array([[125, 129, 130, 130, 128, 134, 126, 126, 123, 128, 126, 128, 127],
       [134, 124, 129, 122, 132, 123, 131, 130, 123, 134, 124, 141, 137],
       [125, 125, 129, 129, 127, 130, 129, 125, 128, 129, 125, 126, 131],
       [128, 126, 128, 127, 133, 125, 133, 129, 124, 132, 129, 129, 137],
       [126, 124, 130, 123, 127, 123, 131, 130, 121, 128, 129, 130, 128],
       [129, 131, 126, 126, 130, 123, 126, 127, 123, 124, 131, 125, 126],
       [123, 127, 127, 122, 130, 124, 126, 125, 136, 119, 142, 123, 127],
       [136, 129, 137, 131, 131, 126, 130, 128, 121, 139, 123, 128, 137],
       [123, 133, 130, 134, 126, 144, 130, 125, 138, 123, 127, 123, 126],
       [123, 126, 127, 132, 126, 134, 142, 127, 123, 126, 131, 124, 128],
       [124, 128, 128, 130, 128, 126, 127, 131, 124, 127, 133, 125, 127],
       [150, 127, 128, 138, 127, 127, 126, 132, 120, 133, 123, 128, 128]]) ==> 128

array([[138, 118, 119, 121, 125, 127, 123, 120, 120],
       [117, 132, 139, 132, 128, 128, 142, 150, 145],
       [140, 120, 117, 120, 126, 126, 117, 113, 115],
       [117, 133, 139, 133, 128, 128, 142, 149, 144],
       [141, 121, 116, 120, 126, 126, 115, 111, 113],
       [141, 121, 116, 120, 126, 126, 116, 112, 114],
       [130, 135, 124, 126, 128, 125, 118, 118, 123]]) ==> 113

array([[126, 149, 127, 142, 137, 120, 123, 127, 144, 116, 125, 113, 121,
        126, 130, 150],
       [121, 140, 130, 150, 126, 143, 124, 131, 127, 127, 137, 112, 118,
        131, 130, 128],
       [121, 148, 130, 148, 126, 125, 114, 132, 141, 115, 127, 115, 133,
        130, 128, 151],
       [120, 146, 136, 155, 127, 129, 110, 138, 132, 123, 123, 101, 125,
        132, 134, 148],
       [125, 154, 121, 123, 127, 126, 135, 116, 144, 108, 136, 117, 108,
        122, 117, 139],
       [128, 128, 129, 131, 131, 125, 124, 120, 128, 126, 127, 126, 128,
        131, 129, 127],
       [124, 149, 128, 126, 115, 137, 132, 122, 135, 125, 138, 116, 107,
        124, 118, 124],
       [127, 132, 125, 126, 129, 130, 131, 129, 126, 127, 132, 123, 126,
        126, 130, 129],
       [118, 146, 136, 158, 123, 137, 114, 139, 129, 122, 132, 102, 126,
        134, 125, 140]]) ==> 124

array([[117, 116, 135, 133, 147, 133, 127, 129, 136, 135, 127, 133, 124,
        136, 135],
       [130, 128, 129, 126, 144, 130, 148, 136, 133, 141, 140, 123, 129,
        136, 146],
       [128, 108, 131, 126, 133, 129, 126, 139, 125, 136, 124, 120, 122,
        132, 137],
       [121, 125, 117, 128, 137, 131, 140, 135, 138, 128, 133, 113, 119,
        127, 137],
       [136, 132, 130, 123, 136, 126, 132, 128, 121, 135, 125, 123, 123,
        135, 142],
       [129, 104, 126, 125, 141, 128, 136, 130, 125, 127, 125, 115, 119,
        131, 140],
       [130, 126, 136, 131, 133, 127, 135, 129, 131, 135, 119, 120, 124,
        123, 145]]) ==> 142

array([[118, 105, 126, 134, 146, 131, 132],
       [123, 127, 122, 137, 117, 124, 151],
       [141, 122, 109, 123, 143, 127, 141],
       [129, 127, 122, 140, 132, 131, 131],
       [145, 111, 122, 128, 134, 151, 135],
       [128, 145, 120, 114, 103, 104, 124],
       [114, 153, 132, 118, 132, 131, 104],
       [142, 119, 127, 118, 115, 135, 127],
       [127, 123, 108, 141, 108, 132, 131]]) ==> 104

array([[109, 149, 107, 107, 153, 153, 107],
       [124, 127, 120, 120, 130, 130, 120],
       [147, 124, 153, 152, 118, 117, 152],
       [121, 125, 119, 119, 128, 128, 119],
       [115, 130, 112, 111, 133, 134, 111],
       [125, 131, 121, 120, 132, 132, 121],
       [122, 128, 119, 119, 131, 131, 119]]) ==> 111
---
[[ 99 117 121 121 145 107 140]
 [134 133 130 132 111 144 110]] Answer: 144

[134 146 145 149] Answer: 145

[156 136 120 146 127 140] Answer: 127

[142 138 119 101] Answer: 119

[131 126 132 151 102 126] Answer: 102

[135 133 131 154 152 133 134] Answer: 133

[[138 118 114 138]
 [152 126 125 155]] Answer: 125

[[117 109 150 150 150 149]
 [145 107 138 137 137 139]] Answer: 137

[[126 116 111 113]
 [128 144 151 146]
 [128 147 155 147]] Answer: 155

[116 113  99 119 120 126 146] Answer: 126
